In the rows, zero is written as 128.
One turn moves every row onto another: examples first, then more rows asked:
Q_670: [ 84 113 120 108 169 165 128 129 107 137 127 113 118 151 118 162]
Q_263: [132 142 143 136 130 150 142 155  94 124 123 115 118  95 176 108]
Q_205: [132 131 139  98 117 124 108 152 151 130 154 149 137 145 101 193]
Q_633: [149 116 138 156 136 114  79 108 109 104 160 109 122 153 156 128]
Q_175: [114 162 119 116 152 132  70 131 131 129 154 116 112 149  93 112]
Q_464: [102 162 160 132 120 119 124 125 143 118 124 157 116 102 149  98]
Q_656: [130 135 144 114 109 135  85 149 147 138 141 115 122 160 141 195]
Q_642: [125 103 118 121 147  82 104 129 103 130 168 100 141 151 126 163]
Q_127: [128 102 101 130 154 116 111 101 123 120 163 134 104 112  91 162]
Q_414: [ 93 111 133 126 160 129 106 125 110 150 175 109 123 132  91 147]
Q_52: [137 118 132 137 126 164 103 143 139 122 129 128 148 109  89  86]
Q_898: [122 122  97  96 145 150  79 107 117 118 122 108 110 147 155 172]
Q_196: [128 110 137 138 124 138 140 144 148 127 143 149 113 137 100 196]
Q_488: [126 188 137 151 144 118 131 156 133 105 125 140  90 116 145 133]
Q_680: [100 163 138 123 121 117 139 131 151 112  95 152 110 114 159 109]
Q_515: [135 155 109 107 123 100 144 171 115 133 133 121 135  92 133 105]
Q_720: [113 149 131 127 110  92 136 129 155 116 100 145 127 112 174 112]
Q_322: [141 172 129 106 128 117 123 172  97 119 124 112 120 112 163 109]
Q_455: [109 105 106 138 154 161 104 101 122 133 134 112  82 126 123 161]
Q_14: [159 118 115 140 109 105  85 149 143 119 132 103 152 128 113  93]
Q_230: [132  94 170 116 123 148 105 115 128 130 123  98 151 169 148 136]
Q_706: [124 114 136 116 140 103 145 140 146 127 120 116 116 169  71 128]
Q_755: [142 118  92  86 145 105  86 111 120 107 151 132 129 137 123 170]
Q_442: [116 174 102 137 120 109 128 156 164 144 109 114 118 103 155 136]
Q_761: [115 105 105 104 158 119 128 131  99 114 121 105 135 170 154 178]
Q_382: [126 144 122 127 113 130 127 134 154 136 131 138 166  79 170 141]
Q_262: [127 114 145 152 117 147 119 141 143 136 131 120  99 153 138 200]
Q_695: [105 125  78 100 150 153 133 127 149 126 107 135 137 137  92 132]
Q_84: [136 158 159 141 136 136 130 135 124  98 148 162 138  91 159 135]
Q_111: [137  78  95 144 137 136 144 104 127 102 114 126 148 139 154 150]
Q_25: [118  81 135 136 124 133 145 121 152 154 107  93 129 156 115 135]
Q_460: [139 130 172  95 141 117 104 132 120 105 136 122 137 182 105 128]
Q_684: [129 128 122 135 125 133 160 153 113 139 132 126 132  72 142 107]
Q_517: [162 124 107 142 122 119 107 154 128  92  90 103 132 159 143 109]
Q_637: [116 145 152 136 107  94 121 121 150 122 128 150 132  97 162 103]
Q_973: [140 119 125 140 140 177 125 148 124  92  87 129 125 141 121 104]

Q_656 -> Q_205
Q_642 -> Q_414
Q_111 -> Q_633
And these:
Q_515 -> Q_684
Q_442 -> Q_382
Q_680 -> Q_720
Q_898 -> Q_755
Q_973 -> Q_517
Q_460 -> Q_706

One turn moves every row onto another: examples first, then more rows asked:
Q_199: [130 119 112  86 101 138 150 165 119 128 127 124 124  67 167 110  87 149
 108  91 120  90 132 151 104 143 110 103 152 103 122 137 137 116 131 117
 131 128]
Q_645: [147 166 150 103  95  85 111  98 132 126 132 161 155 154 105 156 159  98
 109 152 144 114 150 127 135 145 123 149 128 139  86  92 140 115 117 132
 140 124]
Q_411: [160 146 138 172 103 154 125 131 103 115  70 147 124 150 104 114 147 121
 141 153  77 158 159 118 119 128 145 107 114  94 146 140 153 115 115 135
 121 105]
Q_62: [ 94 128 117 122 117  88 107  88 125 116 130 129 154 160 112 151 150 138
 126 126 163 130 148 111 155 137 117 148 113 151  93  90 105 133 133 144
 132  98]
Q_253: [178 124 134 171 139 156 160 121  98 127  94 133 124 155 107 107 155 124
 143 126  87 180 145 115 134 131 135 138 105 105 151 135 142 130 120 151
 114 108]
Q_58: [154  97 140 104 154 146 138 150 145 136 135 144 108  79 158 106 141 136
 115 107  93 125 141 152 108 131 132  78 138  98 153 153 115 132 124  91
  98 130]
Q_827: [138  92 126  98 160 143 168 157 118 137 120 122 109  84 180 113 113 140
 137  92 114 131 124 129 122 133 103 103 151 113 165 156 122 130 113 103
 110 116]
Q_315: [140  82 121 100 162 149 148 147 130 135 127 122 107  75 157 107 113 152
 132 105 104 141 133 149 118 135 112  87 132  95 152 153 106 124 124  93
 103 116]
Q_344: [125 134 145 129 113  85 121 114 139 118 131 155 168 166 108 163 139 109
  93 138 146 101 152 125 140 139 104 146 125 147  75  83 123 148 142 133
 130 118]
Q_279: [139  77 141  92 121 147 132 155 124 132 155 126 124  84 173  92 127 132
 118 104  98 122 147 143 100 130 136  91 140  98 149 154 120 137 127 103
 105 132]
Q_224: [153 105 124  93 131 156 145 161 138 130 124 134 113  73 154 110 109 138
 119 113  95 129 123 172 104 136 119  86 141  79 136 148 120 111 127  95
 108 130]
Q_225: [144 111 140 101 126 125 137 156 135 135 147 147 119  75 175 104 140 134
  94  83 112  77 160 132 104 137 136  92 150 121 143 143 129 139 132 118
 114 133]
Q_440: [132  71 133  92 128 148 143 156 112 130 151 108 123  82 172  87 110 139
 130 104 107 137 143 141 107 133 123  97 137  96 150 154 116 136 126 103
 112 123]
Q_18: [114 158 162 127  98  94 126  97 145 151 143 149 167 165 107 161 144 117
  96 132 164 118 146 119 141 118 129 147 120 146 100  89 127 119 128 125
 129 115]
Q_239: [179 134 120 156 118 162 163 130  91 123  83 126 126 147  98 108 131 129
 144 132  87 181 131 134 126 135 127 146 109  88 134 132 151 114 125 149
 123 112]
Q_182: [127 150 125  95  97  93 129  94 106 125 120 127 156 147  99 157 115 121
 131 151 162 141 130 122 151 154  93 155 121 133  80  92 132 106 119 135
 151 104]
Q_690: [127 159 143 144 107  82 115 111 148 125 130 153 164 152 104 170 153 112
  86 150 131 112 142 111 137 144 115 144 124 138  82 101 124 137 142 140
 145 126]
Q_68: [103 147 110 111  82  96 107 103 127 106 122 133 159 154 104 153 129 135
 115 137 156 122 132 138 142 142 116 152 116 132  70  84 121 116 134 142
 137 111]
Q_278: [162 160 124 171 117 151 127 135 104 117  79 149 148 146 132 101 151 110
 138 145  77 144 167 140 119 135 140 139 128  91 151 124 164 124 130 151
 124 121]
Q_319: [120  89 114  98 150 128 154 147 116 135 141 114 118  72 172 101 108 158
 123  75 133 107 153 117 125 134 106 104 145 128 151 145 114 141 128 120
 123 105]
Q_212: [118 134 134 118 104  91 131 116 128 118 119 144 168 159  98 159 111 118
 106 141 155 111 137 133 146 145  88 149 126 138  64  80 128 136 143 135
 141 112]
Q_490: [130 133 141 113 136  81 121  78 117 134 133 137 150 157 109 156 160 117
 129 139 164 136 156  96 157 141 108 149 116 158 109 100 118 128 115 135
 138  98]
Q_83: [111 158 122 134  99  89 127 113 127 122 122 130 169 146 100 168 113 128
 103 151 143 130 123 116 143 147  94 154 121 126  72  97 126 128 141 143
 159 115]
Q_724: [152 133 132 175 119 153 130 129  97 117  72 136 121 151 103 112 147 130
 149 150  85 170 160 102 130 127 138 109 109 106 156 142 145 127 118 136
 122  93]
Q_916: [138  80 137  89 109 153 135 163 116 128 147 120 124  78 170  96 108 134
 123 112  98 127 137 152  96 133 129  96 141  84 142 151 124 128 127 103
 115 134]
Q_688: [151 143 115 173 147 145 136 123  96 123  83 135 142 150 135  98 150 119
 152 136  85 158 171 117 132 131 130 141 122 104 167 127 150 136 129 156
 125 102]
Q_251: [108 135 129 146 134  80 123 100 131 129 132 132 163 154 104 165 145 128
 107 144 146 133 144  89 156 142  97 150 117 148  95 104 110 144 139 142
 151 106]
Q_335: [134 100 129  70 129 143 143 149 118 131 134 125 104  66 161 116 108 133
 121  99 118 120 138 135  93 143 117  96 136 105 112 171 138 109 143  83
 120 128]
Q_793: [157 107 146 101 147 142 153 163 135 136 126 147 111  85 185 117 141 123
 116 100  99 109 131 140 113 126 126  97 159 111 165 155 135 132 111 101
 104 134]
Q_631: [106 160 143 119  87 103 134 102 133 145 132 132 169 152 101 161 114 130
 103 133 174 129 132 129 143 127 115 152 123 133  90  88 131 105 123 125
 137 113]
Q_95: [100 143 144 128 111  97 136  93 130 151 139 127 166 159 106 160 127 131
 108 124 178 133 146 110 151 120 112 151 115 147 106  89 117 120 123 129
 132  99]
Q_292: [151 153 103 161 125 154 141 133  88 119  67 125 147 145 128  99 121 126
 155 146  88 164 151 133 128 137 117 147 124  86 150 122 158 120 129 155
 133 104]
Q_582: [132  88 131  77 151 134 143 139 121 133 141 124 101  68 165 114 120 135
 125  94 119 123 149 118 103 140 118  94 128 117 128 173 127 120 142  83
 120 122]
Q_993: [112 120 137 129 130  86 133 106 125 121 128 141 166 165 103 160 129 123
 109 128 161 120 150 112 151 140  90 146 121 154  82  86 115 150 143 135
 131 103]
Q_961: [149 140 126 169 106 159 134 135  97 112  65 134 123 147 101 114 130 133
 149 151  85 169 149 114 127 129 134 112 109  91 145 139 148 115 117 136
 126  97]
Q_964: [142 100 140  79 141 133 134 144 130 134 143 139 104  68 168 118 132 128
 113  95 112 112 149 127  92 137 127  91 135 112 126 170 136 116 144  84
 115 137]
Q_353: [190 142 135 165 113 156 150 131 106 125  90 148 126 155 107 107 159 113
 132 135  77 164 143 134 120 130 144 139 112  94 140 133 155 120 121 148
 113 127]
Q_29: [115 147 135 120  95  88  94  99 141 111 135 152 157 161 113 155 170 121
 108 132 147 110 151 129 137 136 136 145 115 143  83  85 121 129 134 142
 130 118]
Q_343: [149 115 126  89 127 151 163 173 123 129 112 134 114  79 180 119 106 131
 124 107 107 117 112 156 108 136 111 104 160  95 143 151 140 112 116 102
 116 133]

Q_724 -> Q_411
Q_18 -> Q_631
And these:
Q_62 -> Q_29
Q_688 -> Q_278
Q_212 -> Q_993
Q_319 -> Q_225
Q_58 -> Q_224
Q_964 -> Q_335
Q_645 -> Q_182
Q_827 -> Q_793
Q_253 -> Q_353
Q_916 -> Q_440
Q_251 -> Q_690

